In the data rows, zero lies at 4.5, halfway between 4 and 5.
Some points, one per row:
[3 5 3 7 4 2 6 3 4 6 6 4 2 0 5 5 5 7 3 2 6 2 7 4 7 2 6 6 4 6 7]
[5 4 6 9 5 4 3 4 4 7 3 5 7 3 4 8 2 7 5 6 3 4 2 5 5 6 5 5 6 4 3]
[6 4 5 7 7 7 4 2 6 3 3 6 5 6 7 4 7 0 5 4 4 4 6 5 2 6 3 4 5 5 1]
[2 5 4 8 8 5 6 3 3 5 4 4 5 3 4 4 5 6 3 3 4 4 5 3 7 4 6 4 2 6 5]
[5 4 5 8 5 2 4 3 5 8 4 6 8 7 3 5 4 7 6 4 1 4 0 5 0 5 4 4 7 4 0]
[3 2 5 5 3 5 5 2 1 4 8 3 6 2 7 4 2 4 5 7 4 3 5 3 5 4 2 8 4 6 6]
[4 5 1 3 5 3 5 4 6 6 7 4 2 1 7 3 3 6 6 4 4 4 4 6 6 5 4 4 4 5 4]
[4 5 7 9 3 7 3 4 5 5 0 4 6 5 4 4 3 4 6 4 3 2 4 6 2 6 3 4 8 2 3]
[5 5 4 9 3 2 3 4 4 7 8 5 4 0 4 4 4 6 6 4 5 2 2 6 6 5 7 6 2 4 8]
[6 5 4 0 5 4 4 6 7 4 3 4 4 3 4 4 3 4 3 6 5 5 3 7 4 7 5 4 4 5 3]
[4 1 5 5 6 4 1 7 6 7 6 1 4 3 4 5 4 7 4 6 3 4 3 9 5 5 5 6 3 4 8]
[3 4 3 4 7 3 3 3 8 5 7 4 3 0 7 4 7 3 3 5 2 6 7 6 6 5 5 7 3 6 4]
[5 3 7 2 1 3 6 6 3 4 5 5 4 7 3 6 5 6 7 4 3 7 2 6 3 4 4 3 6 1 5]
[5 9 4 4 2 8 6 4 5 4 9 5 2 1 1 1 4 4 9 3 5 4 6 5 7 9 3 1 1 4 5]
[8 3 5 1 6 5 4 5 9 4 3 7 6 2 1 5 3 5 4 7 4 6 5 6 7 7 7 4 2 4 5]
[6 6 6 4 2 5 3 6 1 3 5 4 6 5 3 5 7 4 5 4 6 5 7 3 6 3 5 5 4 5 6]
[4 3 3 0 6 1 4 5 7 5 7 5 4 1 7 5 6 4 2 4 3 8 4 7 3 1 7 4 3 5 5]
[5 6 3 4 5 5 5 6 7 4 3 4 5 7 3 4 2 3 6 4 4 6 1 6 1 5 4 2 5 3 1]
[5 6 4 1 3 7 7 6 4 4 6 3 3 4 6 3 7 4 6 6 4 6 6 2 5 4 5 4 4 3 5]
[5 3 3 3 4 4 2 6 3 5 3 5 7 8 4 7 4 8 1 4 4 6 5 4 5 4 5 6 4 6 4]
[5 6 6 2 2 4 6 9 2 3 3 4 1 5 9 5 3 1 4 6 5 6 5 3 1 4 1 6 7 5 5]
[7 3 5 2 4 3 2 5 3 7 5 2 4 0 4 8 3 6 4 6 4 5 3 8 6 3 8 7 7 5 8]
[6 0 3 1 8 4 3 7 8 5 6 3 4 0 0 8 2 7 4 1 8 4 9 8 8 0 3 6 4 5 9]
[7 0 3 1 4 3 3 8 5 6 5 3 3 4 1 6 2 4 5 2 6 6 8 4 8 1 4 8 3 4 8]
[5 5 4 7 3 5 6 3 4 6 5 6 5 6 2 7 2 5 3 3 4 6 5 2 5 5 5 3 2 4 3]
Here are 28 more points, each followed by its number:
[2 5 5 6 3 4 3 5 6 5 4 5 4 5 6 3 4 5 4 4 4 4 0 3 2 5 2 4 5 4 6] 0
[4 7 5 3 4 2 4 7 3 4 3 1 2 5 7 7 6 5 2 3 5 7 4 4 2 3 2 7 4 6 6] 1
[3 7 1 8 6 5 1 4 8 9 3 5 4 3 3 2 2 7 5 4 5 4 6 6 7 7 6 3 6 0 4] 2
[7 0 2 0 4 0 2 9 5 6 6 2 2 2 3 7 3 5 5 5 6 7 6 6 9 0 4 8 4 5 8] 3
[3 7 6 4 4 5 6 6 3 3 3 2 4 7 7 6 4 3 3 5 4 6 3 4 2 4 2 5 5 6 4] 4
[6 5 5 6 5 4 2 4 6 6 3 5 6 4 4 6 5 4 5 6 4 5 5 7 3 6 5 4 6 3 2] 5
[4 2 3 1 6 4 3 6 5 5 5 5 4 2 4 9 4 7 3 2 5 4 5 3 8 1 4 6 4 7 6] 6
[4 4 2 4 5 5 4 3 6 6 6 4 5 5 6 3 5 9 6 3 6 3 6 3 5 3 4 5 4 4 7] 7
[4 5 4 5 3 4 7 5 3 4 6 6 3 4 4 1 6 5 4 2 7 3 4 1 6 4 4 3 3 4 8] 8
[5 8 6 9 3 8 7 0 4 3 5 6 7 4 3 2 8 4 7 4 4 1 6 6 6 7 7 2 5 1 5] 9
[4 4 3 5 8 3 4 4 5 5 5 6 5 2 5 5 4 4 4 6 4 5 4 6 4 5 3 6 4 5 4] 10
[2 3 6 9 3 7 4 1 1 6 5 5 5 6 7 4 3 6 4 5 5 4 3 1 4 5 5 5 5 4 4] 11
[5 4 4 3 4 4 5 3 5 2 8 4 8 5 4 5 5 3 6 8 2 5 3 5 3 4 7 6 5 3 7] 12
[2 0 4 7 4 1 3 5 7 8 6 3 3 3 5 4 3 4 6 4 2 6 1 8 5 4 2 6 4 3 6] 13
[4 5 4 5 8 5 4 5 5 5 4 4 6 6 4 3 4 3 2 7 3 5 4 5 1 7 5 7 4 6 3] 14
[2 6 5 9 6 7 4 4 6 7 0 5 6 7 4 3 2 4 7 3 4 1 5 4 4 5 2 5 5 2 1] 15
[5 4 3 6 5 2 3 3 4 7 6 3 4 1 3 6 4 5 5 4 5 4 2 6 5 5 5 6 5 4 6] 16
[8 0 3 0 6 4 1 7 7 6 5 1 3 2 2 7 5 7 5 4 8 6 6 5 7 0 6 7 3 4 6] 17
[2 5 7 9 5 7 5 4 3 5 3 6 5 6 3 5 4 5 6 6 4 0 5 3 4 5 5 5 6 3 1] 18
[6 2 5 0 3 4 6 8 4 1 5 3 2 5 6 5 5 1 3 6 4 9 3 5 1 4 3 5 4 8 7] 19
[5 5 5 3 3 5 6 6 4 5 3 3 4 6 5 4 1 6 4 7 4 5 0 6 3 7 4 3 9 4 3] 20
[6 8 3 3 3 8 5 6 5 2 5 5 4 4 3 1 4 4 9 5 1 4 5 5 8 7 4 1 5 2 2] 21
[3 5 5 9 6 6 4 0 3 3 3 7 8 9 7 3 5 4 6 4 3 2 5 3 2 5 4 2 4 6 0] 22
[6 8 3 3 3 4 7 4 7 1 4 5 1 6 4 3 6 0 3 7 4 6 4 6 4 7 5 4 5 3 4] 23
[5 6 5 7 7 5 6 5 4 3 6 3 3 1 7 4 6 0 6 7 4 4 6 4 8 5 6 5 3 6 6] 24
[5 4 3 0 1 2 6 6 1 5 5 3 5 6 7 6 2 6 4 6 5 7 0 4 3 5 3 3 4 6 6] 25
[5 5 5 6 4 6 6 4 4 6 4 4 8 5 3 3 2 4 6 1 4 3 4 5 2 4 2 3 4 4 2] 26
[1 5 3 7 6 2 5 6 3 6 6 3 4 2 6 3 7 5 2 5 7 5 3 5 3 4 4 5 3 4 8] 27
Which two of these numbered points are nearest to each point below, looking only along the 8 directions in which the first points spread most? Their numbers follow each, nearest first.
[5 6 6 1 3 5 7 4 3 0 4 4 5 9 6 4 5 3 5 3 3 3 5 0 4 4 2 5 5 8 2] > 4 1
[4 4 4 7 5 2 2 3 5 8 3 7 5 3 3 6 5 6 2 2 5 3 6 8 6 5 7 5 2 3 6] > 16 7
[7 8 8 1 1 5 8 7 5 0 3 5 5 9 0 4 6 1 8 5 7 5 5 4 4 3 3 2 8 2 4] > 21 23
[7 2 3 7 6 5 4 6 8 8 4 4 5 5 1 2 2 6 5 4 4 3 5 7 5 5 7 4 7 0 7] > 2 16
[3 4 4 6 6 7 3 2 4 7 3 5 4 6 6 3 5 4 5 2 4 4 4 3 3 3 4 4 4 6 0] > 26 22
[3 6 4 5 3 3 6 5 2 5 3 3 4 7 6 4 2 5 5 5 4 4 0 5 2 5 3 4 5 4 5] > 0 20
[6 8 6 0 4 5 8 5 6 0 6 4 2 6 4 3 7 2 3 4 5 7 3 6 4 6 2 4 3 8 6] > 23 19
[4 9 6 9 3 7 6 5 2 1 4 6 5 9 5 3 6 3 4 5 4 3 7 0 4 8 5 2 4 4 0] > 22 18
[5 4 2 3 6 4 5 4 5 3 5 5 2 1 2 3 6 7 7 1 8 3 8 7 7 4 5 4 4 6 8] > 7 8
[5 4 4 2 5 3 3 7 8 6 3 5 3 5 4 4 3 6 6 8 5 3 2 7 3 5 7 5 7 2 8] > 20 12
[5 3 3 3 6 3 4 2 6 9 4 7 7 6 0 6 4 9 5 5 3 4 3 7 5 3 9 3 7 2 5] > 16 5
[6 5 3 3 4 6 5 4 4 2 7 4 7 7 3 6 6 4 4 6 6 4 4 1 2 4 4 5 4 5 5] > 4 12
[4 4 5 1 2 3 7 7 2 3 8 3 0 2 7 6 6 6 8 7 6 6 3 3 5 2 3 5 3 7 7] > 25 1
[4 2 6 5 2 1 5 6 3 5 5 5 4 3 8 7 2 2 5 4 4 7 7 4 1 0 0 7 3 8 4] > 1 4
[2 6 4 9 6 5 5 0 4 4 5 6 6 7 6 2 4 5 7 3 4 2 6 4 5 6 5 2 5 4 0] > 22 18
